Each path below is one point turned by a fixed rotation once a step. After each direction that follows a path, write how fast that rotation turns it, in degrees per step (0 if it stays still).
Each turn is a multiple of 5 degrees from 10 to 175, or 0.
Each row of a path follows its step; steps can be skipped.
Rotation 1:
step 0: [-17  15   2  -1   6   4  19 -15   7  13   6   5   7  -8 -11 -11  11   0
  -5  -7 -11   8  -6  -9   2   4 -19  -3  -2   8 -12   8   8  -1  -4 -12
 -17   4  -7  10 -21 -10  13  -6   3   6   4  -6  -7  -9  10  10  -7  10
 -20  -3]
step 1: [ 19  -5  -2   7   3   7  18 -19   4   6   8  -5   7   0   6   4 -10  -7
   0  -2  -4  14   6  -7   9  16  -2  -8   7 -11  11  12   7 -13  -3  18
  -8  16  20   9  -3  -2   3   0  14   0 -18 -17   8  -5  -5  15  11  11
   5  -1]
step 3: [ -7   8  -4   0   4   2  -7 -13   5  19   6  15 -11  -1  -6   5  -9   5
  -2   5  14   8  11  -2   6   9   9   4 -11  -1 -13   4  -7 -13  -5 -14
 -18  13  -7  16 -11  -1  22  13  -2   8   4 -13 -20  11   3   4   1   9
  -4  15]
step 9: [ -2   6   2  -4  -8  -7   7   6   3  12   4   0 -11  -3 -19   1  -1  -1
   8  -4  12  -6  13   4  13   9  13   8   5  -3 -12  16  -3   0  -4  -8
   8   8   0  20  -5 -12  11  -5  29  10   8 -19  -4  -6 -16  14  -1  13
   2  -5]
step 10: [ -4  -1  11 -13   5   0   8 -13  -2   2 -10  11  -1  -1  -9   8 -13 -18
  -4  -9 -10  -1   1  -5  -6  17   1 -18 -14   1 -10   4   0   3   2  -4
 -10  -7  12  -4  -3   1  16   5  -3  15 -21  -8 -11  -7 -15   2   1  12
 -20 -24]
step 11: [  1  32   0   7  -3   9  -2  -1   2  -4   5  -3  -2  -1  -4  15   7  -6
 -13   5 -12   1   2 -28  -9  -3   6 -13  -5   6   0  20   1 -20  -8   4
  -1  16   8  -2  -4  -8  -4  -3   3   1  -8 -25  -5   1  11   1   5  12
   4   4]
step 12: [ 17  10  -7   1   3   2   4  -2  -7   9  17  -4 -13 -18  -8   1  -9  -1
  -4   5   1  11   3   3   5  -8  -8  -9  10  -5  11   8 -11   7   9 -10
   4 -10  -1  21 -15 -21  15  -2   1 -18  -3 -14  -5  -2  -7  20  -4  12
 -14  -6]
step 14: [  3  13 -14   7 -12 -12   6  -4   0   8  -8  -2  10   4  -1   1  -7  -9
   5 -10  -3  -6   8  -3  23  -4  17  -7  -4   4  -6  34  -4 -19 -16   1
   4  16   1  15 -12  -1   0  -6   1   1   1  -5   6   2 -11  10  -5   6
   5  13]
step 15: [  6   5  15 -10   5  -6  -2   4   3   6  -3   7   7   9  -2   8  -7 -12
  -2  -6   5   6  13   5  -3   6   0 -12  -5   4   1   3 -13   1  -3 -15
 -15  -9  -1  28 -23   2   1   6  23   2   1  -2 -12  -9  -7  19  -5  -2
 -21 -17]
Directions:
[ 0  5 -2 -1  4 -2 -1  1  0 -2  4 -1  0  0  0  3 -1  2  1 -1 -6  0  0  3
  2 -4  6 -3  1 -4  3 -4 -4  0 -2 -1  0  1 -1 -1  0 -1  2 -2 -5  2  0  2
 -4 -2 -2  0  3 -2 -1  3]
45
[-5 -2  0 -2 -1  0  2 -3  2  0  2  0  2 -1 -1  2  1 -1  2  2  1  0 -3 -7
  2 -2  3  2  0  2  0 -7 -1 -3 -3  0  0  3  2  0  1  3 -2  0  0 -1  0 -7
  0  3  0  3  3 -1  3  6]
140
[ 0  3 -4  1 -4 -3 -4 -1 -1  0  2 -2  0  1 -2 -2 -2  3 -2 -3  1  3  0  1
  1  3  3  4  1 -6  0  2  2 -4 -1  2 -1 -2  0  0  3 -4 -3 -1  5  0 -3  1
  2  3  3  2 -1  4 -2  6]
135
[ 3  1  3  5  0 -2  4  1  3 -3  3 -4 -2  0 -2  0 -7  2  3  1  0 -1  1 -1
 -2 -1  1 -1 -1  0 -1  2  0  2 -3  3 -2  6 -1  4  4 -2  1  5  1 -3  5  1
  4  0 -3  1 -1  2  3  1]
135
[ 1  0  3  3 -2  2 -3  2 -1  2 -2  2  1  1 -1  6 -1  2 -2  4  0  1  3 -2
 -4 -2  2 -3 -1 -2  5  0  2 -3  0  6  0 -5  0  1 -1  1 -2  6 -2 -4  0 -2
 -5  0  2  1 -2 -1 -2 -1]
80
[-2 -1 -2  0  4 -3  1 -2 -4 -1 -1 -1 -4 -3  0  1  0  0 -1 -1 -1  3  3  0
  0  0  1  2  6 -2  0  1 -1  3  3  2 -8 -3  2 -2  1  6  2  1  4  0  2 -3
  0  0  0  6  0 -4  3 -3]
125
Rotation 2:
step 0: [  7   8  -8 -11   7  -1  -3  -5   8  -1   3   0  -9 -11  -5  -1   6 -22
   0   0  -7  23 -19   6  -1 -22   6 -12   8  -6   5  -7  -3 -10  -4  11
   4   1  14   7  16  -6  -3  10   2  -4   7 -16   9  22   9  -3  -9   5
  -6   8]
step 2: [  6   5   4   9   6  -7  -2   1 -18  12   8  -4  -7  -7   2   4  -7  -6
   5  12 -19  -8   2 -16   8   2   5  11   4  12   2  12  15  18 -11 -19
   3   5   1   1   5  11  -6 -10  -6   2 -25  -6  -7   6   0  13  -6  21
   0  -1]
step 3: [  3  -7   3   0   5   0  -1 -28   5  -8 -12   3  -2   1   2  -5 -10  -5
  -6  -3  21   1 -11  13 -11  14  12  -8   7  10  11  -5   9   4 -12   7
   5 -20   4  11   9 -12  -8   4  -7  -2   1 -13  -8  -2  -2  13  11 -14
  15   8]
step 4: [  8   1   9  -8   1  -1  -3  -7  -8   8 -14  -2  12   4   4   6  12  10
   2  10   0   8  20 -14  -5  -2   5  -2  -5  13   1   4   3  -1  16  29
  -8  -2  -6  -7  -8  16 -13   7   9  21  10   9  16   5  -3  -8   6   5
  -2   6]
step 6: [ -1   0  11  -4   5 -14  27  -7  -3  -1  -7 -19   5   7  -3   5  13  -4
  -9 -14   4  -1 -21   6  -2  -4   0  -4  -3   4  14  -6  -1  -1   9 -14
  21   3   7 -10  -9 -15 -11  -4  -6  -7  20  -7  -1  -6   5   6  -4  13
   1  -4]
step 7: [ -2  -3  -4 -11  -9 -11  -5   0   2   8  12  -3  22   5   3  13  -7   4
  14   3  -1   9  -5   4  17  29   4  -3  -9 -17   1   5 -17   2  -1  11
   2   1  -8  13  12  10 -19  -1   9  -5  -4  20   5  -2  -8   4  -5   4
  -6   2]
step 8: [  4  -1  -6   0   4   0 -22   4   6 -23 -16   2  -2  -8 -19   1  14  -6
   4  14 -11  -1   6  -6  -6  12  -2  -9  12  -8  -7  -4  -7   5  -8  -9
  -1  19   0   0 -20 -15   7   0  -5  13 -14   0  -1   2  11  18  -6   0
   9   7]
step 10: [  6 -17   2  10  17   1   2  14  -9  -5   3   3  10 -11   1  10   7   9
   2  -2  13   7  -1  -3   1  -1   6   6  -2 -13  -7  20   7  -8  -6  12
  -8  -5  15  18   9   6 -12 -13   5   2   7   1  -9   9  23 -20  -3  10
   1  -8]
step 15: [ 12  -6   4  -5 -13  -7   1   5  14  -1  -6   4  -8  -3  -4   4  -5  -8
   8 -17   0   5 -23  -4  10 -20   1  10   3 -11  -5   7  -3   3  20  -1
 -13  -1  14   1  -5   0 -12   3  -4  -4  -1  -5  12  15 -22  -5  -9  -9
   7  17]
Directions:
[-3  0 -1  2 -2  0  0  3  2 -2  5  1 -1 -2 -1 -1 -3 -2  2 -1  3  0  3  0
 -4  1  1  3  4  0  4 -2  0  4  0 -4 -1  3 -2  1 -2  3  0  2 -5  6  1 -5
  4  0  1  4 -1  3  0 -2]
120
[-4  5  3 -4  3  0  1  0 -4  4  1  2  4  4  2 -2 -1  0  0  1 -3  2  2 -3
 -1  3 -1  3  0 -1 -1 -2  2 -1  0 -4  3  3 -2 -5  0  6 -3  1  2 -1  2  0
  0  1 -3 -1  5  1 -2  1]
145
[-2 -3  1 -2 -7 -2 -3  1 -7  0 -1 -2 -2 -1 -1  2  1 -3  1 -1  0 -1 -5  3
  0  6  0  6  0  0  2  0 -2 -1 -3  1 -1 -2 -2 -2 -1  0 -1 -2  0 -1 -3 -2
 -1  0 -3 -1  2  3  5  0]
80
[ 0  2  1  4 -3  1  1 -1 -3  3 -1  5 -3 -3 -3 -3  2 -1 -1  0  2  2 -3  0
 -2  2 -2  1  0  3 -2  0  6  1 -2  0  1  0 -1  5  5  2  3 -2  1  2 -2  2
  2  1  6 -1  3  1 -3  4]
40
[-1 -1  0  3  2  1 -1 -3 -2  0 -1  5  4  0 -1  0 -3 -2 -7 -1 -2 -3 -1 -2
  1 -3 -1  3 -2 -1  7  3  2  2  2  5 -1 -3 -2 -1  0  0  3  0  1  5  2  1
 -2 -1 -2  3  3  1  0 -4]
45
Rotation 3:
step 0: [ -3  -4  -7   1  -3  11  -2  15  -6 -20  -3   0  10   7  13  -3   1  -8
   1  11  -8  -2   1   8   3  13  -8  14  -6   1 -11  -1 -17  -8  -3  -6
  -1   3  -1  21  -5   1  -3   4  -2   9   5   2   4 -30  -8 -11  14  19
   4  -5]
step 1: [  4   9   0  12   3  -4 -10  -8   7  21  -1   8  21  -3  -6   8   0  14
   0  -4  -5  12 -21   0   9 -10  -2   5  -5   4  10   1   3 -12   8  11
  16  -3   0  -3  -2  11   4 -18  -6 -15  14 -11   6   5  18   5  -2   3
  -5  -4]
step 2: [ -3  20   5  -2  -3  -6   7   4  -2 -13   2  11   0 -16  -1  -2   6 -10
  -4  -5   2   5  10  17  -4  -6   9 -18   9  -7   7 -10  15  14   0   3
 -14   9   2   5 -13 -14   8  -2   0  18  -2   9 -16  10   2  -5  19   8
   2   3]
step 6: [-10 -10   7  -5  12  -3  13  -3  -1  -4  -2 -13   9  15   4  -6   3  19
  11  -8   6 -15  -8  14  -5   5  -8  11 -13  15   5 -16 -15   1   0 -25
  -4   1 -11  16  19  -3   3  -4  -8  -5   3  -2   2  -3  -2   2  -3  -3
  -8  -3]
step 8: [  8  -7  -9   3   3  -1  29  18   1 -11  -1  16  -7   2   0  10  -3  -3
 -16  -4  14 -14   8  10  -3  -7   1   7  -7  -9   6  14  -5  -4 -16  -5
  -7  -4  14 -11  -5  -4  11  -3   7  15   8  16  -1   9   4   9  -1   0
   1   7]
step 11: [ -5   7   0  18   6  10  10  17   9 -10  11   5 -11 -16  18   5   9  -4
  11   5   8   9   8  -2   3  -8  -6  -5   4  -4 -15  10  -4  -5 -13 -13
 -13 -12 -10   1  11  15 -13  -6   2   2  -1   4  -3   7   6  -7   0  12
 -18   1]
step 12: [  2  -2  12   1  10 -10 -18 -15   5  -3  -4  -7  -3   3 -20  -2  16   9
   4  -1  -3   2 -17  14 -18   3  14  15  -3 -15  -6 -19  -6  -3   7  -1
   7  11  -2  -2   1   5  -7  -4  -5   2  -3  -7   1 -16   1  -2 -13   6
   6  16]
step 13: [  2  -1   0  -9 -17  -4  -4  -7  -1  23  29   2   4   5   8   8  -2 -18
   3  -8  -1 -10  -3  -3   5   3  -9  -7  14  -5   0   6  -1   8  -8   8
  10   2  11  -8 -12 -15   1   7 -15   6   1  -6  -2  14   0  -8   9   0
 -20   1]
step 15: [ -3   8  -6  -7   0  10   4 -10  -3 -13  -7  -3   3  14 -19  -2 -15  -8
  -3  -6  -9   7 -10 -16  -7 -13  -8   7   3   0 -10 -15 -13   5  16   7
   0  10   1   2   2 -10 -11   1 -14 -20 -10   7  -3  -5  -6  -5 -12 -18
   4   9]
Directions:
[-4 -1  1 -1  1 -3  3  0 -1  0  1 -4  0  0 -6  0  1 -6  1 -3  1 -4 -4  1
  2 -5  4 -1 -1 -2  3  3  2  2 -4  2  0  3 -7  2 -4  1  1 -1 -1 -1  0 -3
  3 -1  0  3  1  2  0 -2]
100
[-1  1 -2 -1  0  1 -1 -3  2  0 -4 -5  3 -2  6  3  0 -1 -2  0  3  3  4  3
 -4 -1 -1  5 -1  0  1  7 -2 -1 -8 -2  0  1  0  1 -2  0  2  1 -2 -3  1 -3
 -4  1 -3  1  1 -1 -1  0]
135
[-1  0  2  1 -1 -2 -1  2  1 -1  2 -1  4  1  1  2 -1 -1 -2  1  2 -1 -6  2
 -5  2  4  4  2  0  1 -3  2  0  0  1  5 -2  4  0  0 -3  4 -2 -3 -3  3  8
  1  3  2  0  6  3 -3  0]
60
[ 0  1  2 -2  4 -1  3 -4  0 -5  4  4  3  2  1  0 -2 -1  3 -1 -1 -3  4 -1
  4 -2 -1  2 -1  2  0 -1 -3 -2  0  3 -1  3 -2 -1  2  2  3  0 -5  0 -4  2
 -5  3  0  1  2  0 -6  2]
160
[-2  1 -4 -2  2  1  0 -4  0  1  0  0 -2  1 -1 -3 -2  0 -2  5  4 -4  0  6
  2 -1  2  0 -1 -1  0  0  3 -3  1 -5 -4  2  4  3 -2  2 -5 -1 -2 -4 -2  6
 -1 -2 -1 -4 -1  1  0  0]
120
[-1 -2  4 -1 -2  1  0 -3 -1  0  1  2 -3  3  0  2 -2  0 -4  4 -2  1 -1  2
  1 -4  1  0 -1 -2 -1  1 -2 -1 -1  2  6  4  6  1  2  5 -2 -3 -1  6  4 -3
  2  0 -5  3  1  2 -1 -1]
90
Rotation 4:
step 1: [ 14   6  -4   2  17   3 -16   9  -8   6 -10 -14 -17   8  12  11 -10  -9
  19  -3  10   7   1  15  -4  17   8 -10   7  19   7  -6  -7   0  -2  15
  -9  11   8  -1  -5  -7   2 -11  17   3  -5  17  12   9  -3   0   1  -8
   6  -4]
step 2: [  0  17   7 -15   7   6   5   8 -13   9   2 -10 -10  -5  21 -10  -4  12
  14   2  17  -2  -9   3   9   1   2  -1  11   4   4  12 -13  -7  22  -4
   6  -8  17  20  -8  -3  14 -15   4  -9   5  -1  -5 -10   7  -3  17  -6
  -7   0]
step 3: [-13  -4  12   0  17   3  -1  14  -3  10  -7  -2  -3   3   3 -11  -5  -4
   5  -5  14   2  -5   3  15  -7  18  13  -1   0 -14   1  -3   0  -4  -6
 -17   1  12   2  -2  -5  28 -10  -1  15 -19   2  -3 -10  -4   5 -19 -23
  10  -3]
step 4: [  7   6   5 -17  -5  -7   0   6  -2  12   7   1 -10  -1  11  12  -4  23
  17 -15   5  14   4  15   1  -1  20  -2  13  -4  -6   8 -12 -11   0   7
 -13   8 -15  -6   9   4  -2  -1   4  10 -10  21   1   4   4   4   8 -23
   4   4]
step 5: [  2   3   6 -13  16  -9  -1   9   5  -6  23 -20   9 -15  10   2   0  11
   3  -9  -3  -5   4  15   6   3  -1  -6  -1  17 -11  -8 -24  -2  17  -4
 -10   1  16  18   7  -5   1 -18  -5   0 -15   3   5   8  -5   1  -3   0
   3 -12]
step 9: [  2   6  12  -9  22   7  10   9  -8  10 -12  -8 -11  -5  13  -2   0   2
  12 -18  13   2   1  11   1   7  19   7  -3   9  -4 -14  -9  16   7   3
  -8  11   3 -19 -21   8   7  -8   2   0   6   7   5   8 -10   7  -8 -17
  10  -8]
step 10: [ -3  -1   7   3  -1   1  10  12  -3  17   5  -2  -7   5  11  12 -18  21
  20 -13   9  -1  -7   1  18  -1  -5   3  15   2   0  -7 -22   3   3  -1
  -4   0  10   9   1  -7   2  -9  -5   3 -13  17   2 -10   2   7  29  -3
   6   8]
step 12: [ -1   5  -4   3   4  -4   8  10  -7   5  -4 -12  -8   3   4  -5  -4   3
   6   4  11  15   9  17  -3  -1  30 -11  23   8  -6   5 -11 -10  10   7
   5   6  -3  -2   9  -8   6 -11  -6  22   5  21   5  11  -8  -2   1  -8
  -2 -22]
step 13: [ -4   5  -4  -8  20  -6   5   8  -6   2   8 -10  -2 -15  25  -5  -7  -1
  23  -7   2  -3   9  10  12   8   3 -11   5  22   6   9 -11  -3   1  14
 -16  -2  22   2   6   0  -3   5   5   4 -18  -8  -3 -10   9  -5   9  -4
  -1 -11]
Directions:
[-3 -2 -4 -1 -2  3  5  5 -1  3  0 -5  3 -3  2 -1  2  1 -4  2  1  1  2  2
  3 -1  0  2 -1  0  0 -4  3  1 -2  4  1 -3 -2  1 -2 -3  2  2 -2  1  6 -1
 -2 -2 -5  0 -1 -3  2 -4]
115
[-1  2 -2  2  1  2 -4  3 -1 -3  2  0 -1  2  3  2  1 -2  0  1  3 -3 -4  0
  1  1 -1  6 -4 -2  1  4 -1  1 -1 -2  5 -1 -1  3 -4 -3  0 -2  1  0 -1  1
  1  1 -5  2  6  5  4  1]
85
[ 2  1  4  3  2  0  4 -2 -6  0  1  3  5 -1  1  1 -3  2 -2  4  4 -4 -1  0
  2  0  2 -5 -1 -1  0 -2  1  4  2 -2 -1  0  7 -1 -2 -2 -2  3  1 -2  1 -3
  3 -1  2  0  3 -1  4  0]
95
[-1 -1  0  3  0  5  3  2  2  0  3  0  2  2 -1  0  0  2  5 -1 -1  1 -1  4
 -1 -3 -1  4  4 -3 -3  1 -1  1  8  1  2 -6  2  1  1  2 -2  0 -2  2  2 -1
  3  2  3 -2  1  2 -4 -1]
140
[ 1 -3  2 -2  1  4  1  0 -5 -1 -3 -3  2  5 -1 -2  3 -3  1  3  4  1  1 -2
 -1 -2  0 -2  1  6  5  5  3 -3  0  1 -2 -1 -1  3 -1 -1 -1  0  3  2  1  0
 -2  0  3 -2  0  5 -2 -5]
65
[ 5  5  0 -1 -1 -1  3  0  0 -3 -5  1 -2  5  0  0 -4 -2  0  0  1  2  2  3
 -3 -1  0 -1 -1  0  1  0  3  4  2  0 -3 -2 -5 -2  0  0  4  1 -3  6  0 -1
  6 -1 -4  2 -1  1  3  2]
130
[ 0  1 -1 -2  0 -4  3  0  1  1  0 -2  1 -1 -2 -2  2  2 -1 -1 -2 -3 -2 -1
  0 -2  4 -1  2 -6 -1  8 -2  3 -1  2 -5  0  1  2 -1 -7  1  1  1  3 -4  2
  1  2 -2 -4  0  0 -3 -1]
45
